Each row has a name. Each question is about the rows just above it.

Q604: [118 174 113  86 139 148 147 138 121 133  59 174 116 138]
Q664: [102 159 116 100 132 160 139 120 113 147 175 158  97 157]
Q811: [ 87 129 122 117 120 166 132  95 114 162  70 138  86 172]
Q950: [ 90 119 122 127 115  71 121  88 175 163  75 133  86 166]
The entry that follows [114]:	[162]
The row with [ 87 129 122 117 120 166 132  95 114 162  70 138  86 172] is	Q811
The entry that follows [129]:	[122]
The entry that follows [117]:	[120]
Right after [70] comes	[138]
What comes right after [148] in the named rows?	[147]
What comes right after [75] in the named rows?	[133]

Q935: [153 115 125  40]
Q551: [ 58  83 172 149]
Q996: [149 146 199  97]
Q966: [193 182  88 169]
Q756: [196 162 170 111]
Q328: [ 76  62 175 151]
Q405: [ 65 204  81 110]
Q36: [111 191 136 211]
Q392: [ 60 210 136  69]
Q848: [193  73 103  82]
What comes right after [204] in the named rows?	[81]
What comes right after [153] in the named rows?	[115]
What comes right after [103] in the named rows?	[82]
[ 60 210 136  69] is in which row?	Q392
The entry that follows [170]:	[111]
The entry that follows [162]:	[170]

Q662: [ 94 116 119  69 138 131 114 136 119 113 105 167 188 115 130 153 105 109
 101 141 134 188 146 114 120 116 125  84 145 139 124 134 115 140 115 186
 148 124 104 179 129 122 170 114 117 152 120  92 163 132 100 144 137 154
 103]
Q925: [ 76 114  67 134  97 164  66 143  67 128  77 127 102 128  86 127  77 168
 111 185 114 123  86  77 149 181 153 151  85 153  98 130 128 115 197  62
 106 124 184 125  98 128  62 139  99 131 116 164 147 117 131 210 193 128
  96]
Q113: [ 77 114  67 134  95 167  67 143  67 124 129 125  99 129  84 126  76 166
 108 184  68 122  89  79 151 181 154 149 194 152  97 128 129 114 197  83
 105 124 183 125 101 130  63 143 101 130 116 166 147 116 132 208 158 139
  92]
Where do [ 77 114  67 134  95 167  67 143  67 124 129 125  99 129  84 126  76 166
 108 184  68 122  89  79 151 181 154 149 194 152  97 128 129 114 197  83
 105 124 183 125 101 130  63 143 101 130 116 166 147 116 132 208 158 139
  92] appear?	Q113
What comes right after [109] in the named rows?	[101]

Q515: [ 64 205 140 110  70  76 144 191 181]
Q324: [ 66  86 139 110 163 160 137  92  58]
Q537: [206  60  82 176 207 111 158  56 109]
Q931: [206 109 208 176 207 196  81  56 109]
Q707: [ 55 197 146 192  60  65 147  93 183]
Right after [93] comes	[183]
Right after [205] comes	[140]
Right after [82] comes	[176]
What comes right after [111] in the named rows?	[158]
What comes right after [92] in the named rows?	[58]
The entry that follows [191]:	[181]
Right after [65] comes	[147]

Q65: [ 94  82  88 176 177]
Q674: [121 164  86 180  69]
Q13: [ 72 189  69 185  80]
Q919: [177 122 183  73 195]
The entry that follows [122]:	[183]
What comes right after [183] in the named rows?	[73]
The entry that follows [121]:	[164]

Q29: [ 95 183 162 175]
Q779: [138 126 131 128]
Q517: [115 121 139 191]
Q880: [108 112 153 182]
The entry that follows [138]:	[126]
Right after [108] comes	[112]
What comes right after [139] in the named rows?	[191]
The entry that follows [115]:	[121]
What comes right after [131] in the named rows?	[128]

Q303: [ 92  73 108 153 190 113 153]
Q908: [ 92  73 108 174 202  71 155]
Q127: [191  73 108 153 190 113 112]
Q467: [ 92  73 108 153 190 113 163]
Where do [ 92  73 108 153 190 113 153] appear?	Q303
Right after [174] comes	[202]

Q71: [103 185 167 110 146  75 137 115 179 174  82  76 105  92 135]
Q956: [110 207 102 134 205 122 129 137 152 136  89  61 114 111 134]
Q915: [126 112 106 157 159 115 132 206 174 164 153 212 138 104 145]
Q450: [115 142 130  80 122 121 172  53  87 102 137  50  84 123 121]
Q154: [101  51  75 113 171 133 114 149 131 112 146 205 104 153 124]
Q413: [111 129 151 139  72 177 130  77  94 161 201 125  96  74 134]
The entry that follows [206]:	[174]
The entry that follows [84]:	[123]

Q600: [ 77  94 170 155]
Q616: [181 157 131 122]
Q428: [170 160  72 137]
Q751: [111 117 177 138]
Q680: [178 167  48 142]
Q904: [ 99  86 178 132]
Q691: [178 160  63 126]
What comes right after [86] in the named rows?	[178]
The entry that follows [131]:	[122]
What comes right after [181] in the named rows?	[157]
What comes right after [167] in the named rows?	[48]

Q498: [200 199 201 202 197 199 200 203 202 200 203 119 200 200 200 200 200 200]
Q69: [116 119 123 102 105 112 120 100 102 101 102 106 120 121 102 117 118 121]
Q981: [145 145 144 152 146 146 144 155 153 151 154 148 144 144 151 145 143 144]
Q717: [169 170 173 163 160 165 171 163 164 161 164 163 170 171 162 168 170 171]
Q938: [152 150 152 154 148 148 150 157 156 154 157 151 150 152 154 147 150 151]
Q485: [151 177 175 192 186 180 175 192 192 191 193 186 176 174 191 179 177 175]
Right after [165] comes	[171]
Right after [156] comes	[154]
Right after [161] comes	[164]
Right after [155] comes	[153]
What comes right after [118] in the named rows?	[121]
Right after [173] comes	[163]
What comes right after [174] in the named rows?	[191]

Q765: [ 92 146 121  57 138 166 155 142 165 116 151 113 151 128 115 120 174 110
  93 137 155 154 146]
Q263: [120 128 128 117 134 139 129 127 135 123 135 127 133 129 136 140 169 113
 133 104 158 129 152]
Q847: [115 138 125  91 132 154 142 131 146 119 148 120 115 112 152 140 121 129
 114 113 156 154 155]
Q534: [115 138 125  91 132 154 142 131 146 119 148 120 115 112 152 140 121 129
 114 113 154 130 140]
Q176: [122 130 127 118 131 141 130 128 131 123 138 130 131 125 132 123 125 124
 128 127 156 154 127]
Q759: [115 138 125  91 132 154 142 131 146 119 148 120 115 112 152 140 121 129
 114 113 154 130 149]
Q812: [122 130 127  57 139 141 130 128 131 123 138 130 131 125 132 123 125 124
 128 127 156 154 127]
Right after [166] comes	[155]
Which row holds [120 128 128 117 134 139 129 127 135 123 135 127 133 129 136 140 169 113
 133 104 158 129 152]?	Q263

Q882: [103  93 103  93  91  91  89 101 104 103 105 108 106  91  91 101 104 101
 109 104 104  90  91 105  95 101 108  92 105 109 101  97 100 106 104 101
 103 106 101 108  90 105 103 102  95  94  96  98 104 106 100 100 103  98
  90 102  96 103 101]
Q879: [169 181 172 178 181 178 183 171 169 169 164 168 169 179 179 170 169 171
 167 169 170 182 181 170 181 170 166 178 170 168 172 174 171 168 165 167
 171 167 172 167 180 166 172 170 176 176 175 173 171 170 170 169 169 174
 182 175 177 167 172]
Q230: [207 206 197 203 205 205 207 216 203 210 202 195 209 205 204 215 198 214
 201 195 211 206 207 212 205 210 192 203 211 199 216 199 216 206 205 210
 208 206 217 193 205 205 216 195 201 203 201 198 197 196 215 210 209 201
 206 200 204 209 200]
Q857: [206 205 197 203 205 207 208 218 201 211 206 191 210 205 204 218 198 211
 201 194 209 204 205 212 204 208 194 209 212 196 213 201 216 208 206 211
 202 209 215 193 208 205 215 199  91 204 205 199 195 194 215 213 209 201
 204 197 201 210 197]
Q711: [101  96 101  93  92  93  91  97 103  99 102 110 103  93  92  97 101  98
 106 103 101  92  94 102  97  98 107  92 101 108 100  96  96 103 101  98
 102 102  97 107  91 103 100 100  95  95  96  96 106 108  96 101 100 100
  92 104  99 100 101]
Q665: [54 54 63 57 54 54 52 43 59 49 56 67 50 54 55 45 61 49 58 65 51 54 52 48
 55 51 69 56 48 61 46 60 45 54 55 49 55 52 44 66 55 57 45 64 58 56 58 61
 64 66 46 47 51 58 52 61 56 52 61]
Q52: [ 93  75  78  75  74  74  74 100  90  97  92  87  97  73  74  99  82  97
  93  79  97  75  74  99  76  95  83  75  98  90  99  76 100  96  94  96
  93  95 100  82  75  94 100  77  75  74  75  76  81  83  99  98  96  77
  74  81  56  96  82]
Whose row is [ 93  75  78  75  74  74  74 100  90  97  92  87  97  73  74  99  82  97
  93  79  97  75  74  99  76  95  83  75  98  90  99  76 100  96  94  96
  93  95 100  82  75  94 100  77  75  74  75  76  81  83  99  98  96  77
  74  81  56  96  82]?	Q52
Whose row is [169 181 172 178 181 178 183 171 169 169 164 168 169 179 179 170 169 171
 167 169 170 182 181 170 181 170 166 178 170 168 172 174 171 168 165 167
 171 167 172 167 180 166 172 170 176 176 175 173 171 170 170 169 169 174
 182 175 177 167 172]?	Q879
The entry that follows [89]:	[101]
Where do [54 54 63 57 54 54 52 43 59 49 56 67 50 54 55 45 61 49 58 65 51 54 52 48
 55 51 69 56 48 61 46 60 45 54 55 49 55 52 44 66 55 57 45 64 58 56 58 61
 64 66 46 47 51 58 52 61 56 52 61] appear?	Q665

Q439: [111  97 149 172 151  82 120 160 137  60 155 163  57]
Q527: [142 159 159  85 106 175 141  97 127 200 106  98 199]
Q20: [142 159 103  85 106 175 141  97 127 200 106  98 199]
Q465: [142 159 103  85 106 175 141  97 123 200 106  98 199]
Q173: [108 124 136 160 118 160 171  92 138 199 146 128 208]
What comes right after [146] in the named rows?	[128]
[111  97 149 172 151  82 120 160 137  60 155 163  57] is in which row?	Q439

Q933: [182  82 187 184 185 184 194 190 202 184 175 175 193 188 192 186 191 185
 191 197 189 184 188 198 188 196 191 186 183 191 179 192 200 189 186 181
 198 173 190 181 190 198 176]
Q868: [85 79 74 77 82 79 77 76 66 75 89 89 75 74 71 80 69 83 75 73 78 80 77 71
 72 71 75 80 85 75 85 77 68 71 80 84 73 93 81 84 77 70 87]
Q897: [115 111 103 106 110 105 110 112 106 105 117 118 112 100 100 107  98 112
 112 110 106 185 112 110 101 109 102 106 112 111 111 111 108 101 114 115
 109 118 111 110 111 109 116]
Q766: [160 157 167 165 163 166 160 160 164 166 158 158 164 172 169 164 172 162
 162 165 164 159 161 163 169 161 170 168 162 163 161  83 163 168 162 158
 163 157 163 166 163 165 159]
Q982: [124 125 110 111 121 114 126 120 121 109 122 123 123 110 111 117 107 123
 122 125 118 121 121 122 107 121 115 114 122 123 118 125 121 109 123 122
 125 123 127 177 190 195 177]
Q287: [180 182 181 180 176 175 184 191 199 182 173 177 192 179 182 175 183 177
 192 192 177 186 189 195 182 194 178 178 175 190 172 186 198 182 187 181
 191 172 180 175 187 196 177]
Q458: [113 107 103 106 107 106 106 108 101 104 114 115 108 103 100 105  99 109
 108 106 104 110 108 105 102 104 101 107 109 107 110 108 103 101 111 112
 105 117 109 110 107 105 113]
Q364: [82 79 81 83 83 81 76 73 64 82 88 84 69 77 81 84 78 84 72 68 85 76 74 69
 79 70 81 81 87 70 87 76 64 80 75 82 70 91 79 84 73 66 83]
Q16: [111 110  93  94  99  94 110 114 119  94 100 110 117  93  93  94  93 100
 115 117  94 112 114 116  93 115  94  94  97 116  96 113 118  93 114 109
 116 105 110  98 115 118 108]
Q494: [124 125 110 111 122 114 126 120 121 109 122 123 123 110 111 117 107 123
 122 125 118 121 121 122 107 121 115 114 122 123 118 125 121 109 123 122
 125 123 127 119 124 122 122]
[160 157 167 165 163 166 160 160 164 166 158 158 164 172 169 164 172 162
 162 165 164 159 161 163 169 161 170 168 162 163 161  83 163 168 162 158
 163 157 163 166 163 165 159] is in which row?	Q766
Which row holds [124 125 110 111 122 114 126 120 121 109 122 123 123 110 111 117 107 123
 122 125 118 121 121 122 107 121 115 114 122 123 118 125 121 109 123 122
 125 123 127 119 124 122 122]?	Q494
Which row holds [182  82 187 184 185 184 194 190 202 184 175 175 193 188 192 186 191 185
 191 197 189 184 188 198 188 196 191 186 183 191 179 192 200 189 186 181
 198 173 190 181 190 198 176]?	Q933
Which row holds [115 111 103 106 110 105 110 112 106 105 117 118 112 100 100 107  98 112
 112 110 106 185 112 110 101 109 102 106 112 111 111 111 108 101 114 115
 109 118 111 110 111 109 116]?	Q897
Whose row is [111 110  93  94  99  94 110 114 119  94 100 110 117  93  93  94  93 100
 115 117  94 112 114 116  93 115  94  94  97 116  96 113 118  93 114 109
 116 105 110  98 115 118 108]?	Q16

Q608: [102 100  80 108  58 112 108 108 108 106 101]
Q305: [156 154 168 146 194 140 145 141 141 151 148]
Q211: [ 97  90  89  92  69 113  99 111 113 109  99]
Q781: [ 97  90 110  95 102 112  98 119 122 121  97]
Q411: [150 161 139 150 101 134 155 138 130 131 155]
What comes right after [131] in the named rows?	[155]
Right after [161] comes	[139]
What comes right after [100] in the named rows?	[80]
Right after [154] comes	[168]

Q323: [ 78  87 186  79  92 198  87 105  96]
Q386: [179  84 179  83  93  86  90  93 108]
Q698: [ 78 187  76 139  91 184 171 169 135]
Q484: [ 88 186  61 177 159  70 156 166  72]
Q81: [ 78  88  86 139  68 167 149  88 169]
Q194: [170  83 174  85  87 113  78  93  99]
What comes right after [76] in the named rows?	[139]
The entry that follows [156]:	[166]
The entry that follows [167]:	[149]
What comes right after [105] in the named rows?	[96]
What comes right after [90] in the named rows?	[93]
What comes right after [159] in the named rows?	[70]

Q532: [167  81 167 158  62  83  85 157 170 136]
Q6: [191  58 195 163  84  65 191  98 156 106]
Q107: [160 168 169 138 124  89 169 140 167 183]
Q38: [167  81 167 158  94  83  61 157 170 136]
Whose row is [191  58 195 163  84  65 191  98 156 106]?	Q6
What comes right after [85] in the named rows?	[157]
What comes right after [61] in the named rows?	[157]
The entry that follows [160]:	[168]

Q227: [106 132 114 115 106 117 115 121  95 120 139 147 129 106 125 107]
Q976: [142 132 105 107 114 113 140 114 125 113 114 123 123 110 105 118]
Q619: [121 122 121  92 141 118 127  88 114 131 109 119 119  60  91 147]
Q638: [139 130 111  98 138 124 133  83 103 117 135 133 131  76  91 159]
Q554: [178 130 130 123 112 128 172 118 135 134 111 119 132 125 124 106]
Q403: [111 124 123 130 112 130 157 142 103 128 135 128 125 126 124 100]
Q826: [135 125 128 107 117 119 142 127  81 116 135 117 124 118 123 105]
Q892: [118 124 110 129 156 122 124 131 137 114 153 117 126 145 148 164]
Q385: [126 126 105 107 152 107 129 127  98 117 142 123 129 113 128 147]
Q75: [111 128 141 129 174 136 116 147 167 156 114 131 133 143 148 165]
Which row holds [106 132 114 115 106 117 115 121  95 120 139 147 129 106 125 107]?	Q227
Which row holds [178 130 130 123 112 128 172 118 135 134 111 119 132 125 124 106]?	Q554
Where do [111 128 141 129 174 136 116 147 167 156 114 131 133 143 148 165] appear?	Q75
The entry that follows [152]:	[107]

Q629: [103  88 104  69 100 102  79  87  66 204]
Q822: [154 104  80  99 124 102  84 100 112  63]
Q387: [ 98  82  46  76  60  86  86 123  94  95]
Q254: [108  68  92  51 175 109  80  99  45 218]
Right after [51] comes	[175]
Right after [108] comes	[68]

Q983: [157 151 139 134  94 169 143  96 153  77  64 120 129]
Q352: [140 117 108 122 131 120 129 151 152 122 120  59 131]
Q728: [151 180 117 173 149 202 172 119 159  89  58 165 126]
What comes right after [173] in the named rows?	[149]
The entry that follows [165]:	[126]
Right after [58] comes	[165]

Q59: [182  72 115  70 157 122 154 162  89 168 190  84 111 139]
Q519: [106  68 153  47 150 137 111 112  88 102 129  72  81 167]
Q133: [159  87 153 101 104 171 124 168 102 126 151 119 109 157]
Q430: [ 90 104 155  93 184 142 101 182  95  80  96 104  88 152]
Q298: [161 179  92 202 152 103 148 156 155 157 151 182 171 103]
Q894: [ 86 139 141 144  78 140 109  84 159 104  90 146 133 124]
Q151: [ 78 135 141 124 158 124 104 162 124  89  89 128 114 139]
Right after [47] comes	[150]
What comes right after [70] in the named rows?	[157]
What comes right after [92] in the named rows?	[202]

Q78: [122  78 118 105  95 122 126 138 142 144 172 141  94 109 135 178 103 104
 165 175 118 113  77 147 138 199 111 123 130 131]
Q311: [116 111 117  95 133 122 121 140 142 144 126 143 142 109 135 152 103 100
 159 159 118 113 104 147 138 114 111 123 130  97]
Q712: [116 111 117 105 105 122 121 140 142 144 126 143 152 109 135 152 103 100
 159 159 118 113 104 147 138 114 111 123 130  97]
[116 111 117 105 105 122 121 140 142 144 126 143 152 109 135 152 103 100
 159 159 118 113 104 147 138 114 111 123 130  97] is in which row?	Q712
What comes right after [77] in the named rows?	[147]
Whose row is [116 111 117  95 133 122 121 140 142 144 126 143 142 109 135 152 103 100
 159 159 118 113 104 147 138 114 111 123 130  97]?	Q311
Whose row is [122  78 118 105  95 122 126 138 142 144 172 141  94 109 135 178 103 104
 165 175 118 113  77 147 138 199 111 123 130 131]?	Q78

Q529: [158  67  84 152  40]
Q618: [110 146 158 128 120]
Q23: [144  78 134 128 150]
Q577: [132  92 154 152 150]
Q208: [142 147 102  96 144]
Q302: [158 119 106 137 137]
Q623: [150 133 139 137 112]
Q628: [158 119 106 131 144]
Q253: [111 147 156 129 141]
Q89: [139  86 154  97  90]
Q613: [ 93 114 144 126 131]
Right after [129] comes	[141]
Right after [134] comes	[128]
The entry that follows [67]:	[84]
Right after [110] comes	[146]
The entry that follows [96]:	[144]
The entry that follows [93]:	[114]

